M: rows in 3 groups, each row roughly a mix of its group's directions:
M (97 x 10):
[[ -7 -10   5 -12  -1   4  26  -9   3 -24]
 [ 12  -5 -19 -19  17   8  10   9 -15  -3]
 [  8   0   9  -2  15 -20  -7  -3 -15  24]
 [  4  -9  -2  -2 -21 -28  -2  13 -10   3]
 [ -7 -16   2   1  24  23  11  -7  -6  -3]
 [  3  -8  22   2  11  24   4  18   3  -5]
 [  5 -23  19  -9 -15  -3   1  -5 -14  12]
 [-19  26   4   6  -2   1 -10  -1  20   3]
 [  4  11  -7  12 -13 -32   3  -8  -5  -6]
 [-11  12 -19  -1 -25   7   2 -11  12 -10]
 [  3 -19 -13 -19  -9   0 -18 -13 -10  -5]
 [ 18 -19 -13   0   2 -15  -2  22  -3  -7]
 [  7 -15   1  -5  25  15 -14  16   1   6]
 [  4 -13 -14  16  -9 -19   7  17   7 -13]
 [  7   3 -30  -6  -7 -10  -8 -16  -5 -13]
 [ -7  -8  -7  -6  15 -14  -7 -13  -6  28]
 [  7 -11 -24  19   8   0  -6  11  12 -13]
 [ 17 -19  18  16  10   4 -14   9   2   3]
 [ -6   8  -4 -15 -16  24  10 -14   0  11]
 [-11  22  -5  13  -8 -12  -8  -4  19  13]
 [ -1  12  16   4  -3  -7  25  18   1 -15]
 [  7   5   4   1 -13 -32   6  18  -4   5]
 [  0   2  -6   2 -24 -17  11   4  14 -20]
 [  2  -1   9  -8 -17 -16 -30  -1   4  -5]
 [ 11  -8 -17  -6  12   6 -11   3 -28  -5]
 [ -1  10  11   9  -9 -22 -12  14   0  21]
 [ 15   3 -18  -5  18  14 -21  -4   4  -7]
 [  0   5  13 -16  12  -8   0 -12 -11  27]
 [  3 -26 -19   3  13  -7  12   0   4 -15]
 [-16   1 -15   3   5  24  -6 -17  -4  15]
 [  3  -3   2  -5  -6  -5 -30  -4 -22  11]
 [  4  24   9  -2 -14  -8  12   9  12 -18]
 [-18  -2  18  14  19   4   0  15   9  11]
 [  0   3   5   5 -11   1  16 -27  21  -6]
 [-24 -13  -4   0   1  21  -3  -3  20  -5]
 [ -4 -22 -20  15   7  15  -2  -2   8 -14]
 [-15 -15   9 -17  11  11   8   3   4 -23]
 [ -4 -13  -4  21   2  18   4  18  -3 -17]
 [  4  18  -2   5 -16 -24   4   2  20   1]
 [  5  12  20 -20  -6  -9  -2   7 -21   9]
 [ 13 -20   5  -9  -3 -13 -12  21  -1 -14]
 [ -4  14  -5  -9  -5 -15 -29  13  -3  -8]
 [-10 -15  18  -7  11  27   8   3   5   1]
 [-19  22  20  -6   6  15   8  -3   2  -3]
 [ 19   5  14  -9   5 -16 -21  10  -9  -7]
 [ -5  11  -1 -11 -11 -17  12   3 -25  15]
 [ -6  13  13  -5   9  19  15 -18   3 -15]
 [  8   8 -21   5  -1   5  -8  -4  23 -21]
 [  2 -31   4  10  15   6  -9   4   8 -10]
 [  1  10 -27   5   5   0   0  -5  19 -19]
 [  7   3 -14   5 -12 -31   0   2  16   2]
 [-10  -6  -3   3  -2  -1 -26  22  16   5]
 [  0  23   5  12   3  27  -7   6   9 -10]
 [  3  13  32   0   1  -6  12   6  10 -11]
 [ 10  -2   0  19  -1 -11 -18   6  26  -1]
 [  0  -6 -10   7   9  26   0   2   5 -26]
 [  1  12  17  -6 -13 -25  10  10  -8  11]
 [ -3 -17 -14  17   9  22  -2   9  15   1]
 [ -9 -30  17  10  12   6  -2  -5   9   1]
 [-14   6  -9  -9   3  15 -16  -9 -23  12]
 [  4  -3  -8 -19  -5   9  -7   5   4 -32]
 [ -5  13  26  10   6  -4  20  10  -7   9]
 [-17  -3   3  -3 -22  -7  -4 -23  12 -11]
 [  5  13   1  15   7 -15 -23  18   5   8]
 [ 17  -6  26  -8   2  -1  10  -6  -5 -21]
 [ 27 -13   4  -5   6 -11  -4  -8 -19   9]
 [-13 -19 -11  22   7  13   0   3  18   1]
 [ -8  15  18  14  -4   5   1 -18  10  19]
 [ 17  -8 -17   1  16  -4  -2  19  -6 -17]
 [ -1  -3   7  22   9 -15 -18  16  11  -8]
 [ -7  -8  -9  -8  10  16  15   4 -26  11]
 [ 16  15 -12   7  13  -5 -20  -6  -6 -17]
 [  3 -14 -15  23   4 -11   8  18   8 -10]
 [ -5 -12  -2   6  -3 -19  -6  -4  -6  31]
 [ -1   1  24 -10 -14  -6  -1 -13 -20  14]
 [ -5 -29  10  -5  18  17   3   0   3  -3]
 [ -2  31   1 -10 -11  -5  16   1 -11   5]
 [  1 -10  20  -2 -14  -3 -26  -8  -5  12]
 [ 17 -12   3 -12   9   3  -5   7  -9 -28]
 [ -8 -12   9   6  21  10  27   2  -3  -6]
 [ -5 -18  19  -1   5  27   6  -5   4  11]
 [  0  -8  -8  27   5  10 -12  15  17  -1]
 [  4  11 -13   3  -2 -35  -7  -2  -7  -3]
 [ 10   8  -4   5  12 -12 -16  25   5 -16]
 [-16  11  16  -5  -5  23   7 -19   5   1]
 [ -5 -17 -17   1   6  21 -14 -18   5  -3]
 [ -6 -14 -24 -11  -9   4  -1  -3  18 -17]
 [ -4  14 -12  -8  -3 -11  17   6  16 -23]
 [-16  14 -26  -2 -17   1  -2  -8  12  -3]
 [ -4  -6  32   5   1   7  16   7   4  13]
 [  9  26   3  10  11   7   6  14  14 -13]
 [ -1  23   9   3  -8 -30   1   0  -7  -2]
 [-23  14   9   0   7  24   1  -7   1  11]
 [ 11  -4  -1  17   6  -1  26   0 -14  17]
 [ 22  -6  17  -5  17  -1 -11  13 -13   8]
 [ -9   4  -4  -6 -13  -6  19  -6   0 -29]
 [ 13   4  -4   2  25  10   9  16   1 -21]]
one row of each group, then the others: which group is each in?
[ 15   3  22   6 -13 -14   1 -22   3   0] => (118)
[ -7  -6  -1  18   1  18  14  13   5 -23] => (35)
[ -4  18 -21  -5 -15  -7  -1   4   6 -23] => (2)

[ 12  -9  -3  15  13 -28 -12   6  -5  -1] => (2)
[ -5 -13  -1  -1   3  28  -9 -23   1  -1] => (118)
[-13  13 -24   7  15  19  -2  -5  -4   8] => (118)
[ -6 -16  24   3   4  12  10  17   3  14] => (118)
[  1 -10 -11   1  -5 -30  -2  -8   6  20] => (35)
[  3 -22 -22  11   3   0   7  17  10  10] => (118)
[  2  -3  -7  21 -19 -19  -3  21   3   0] => (35)
[  4 -14 -11  -1 -12 -12  10  11   2 -28] => (35)
[ -5   0  -5  -4 -13  -4 -29 -13 -12  15] => (118)
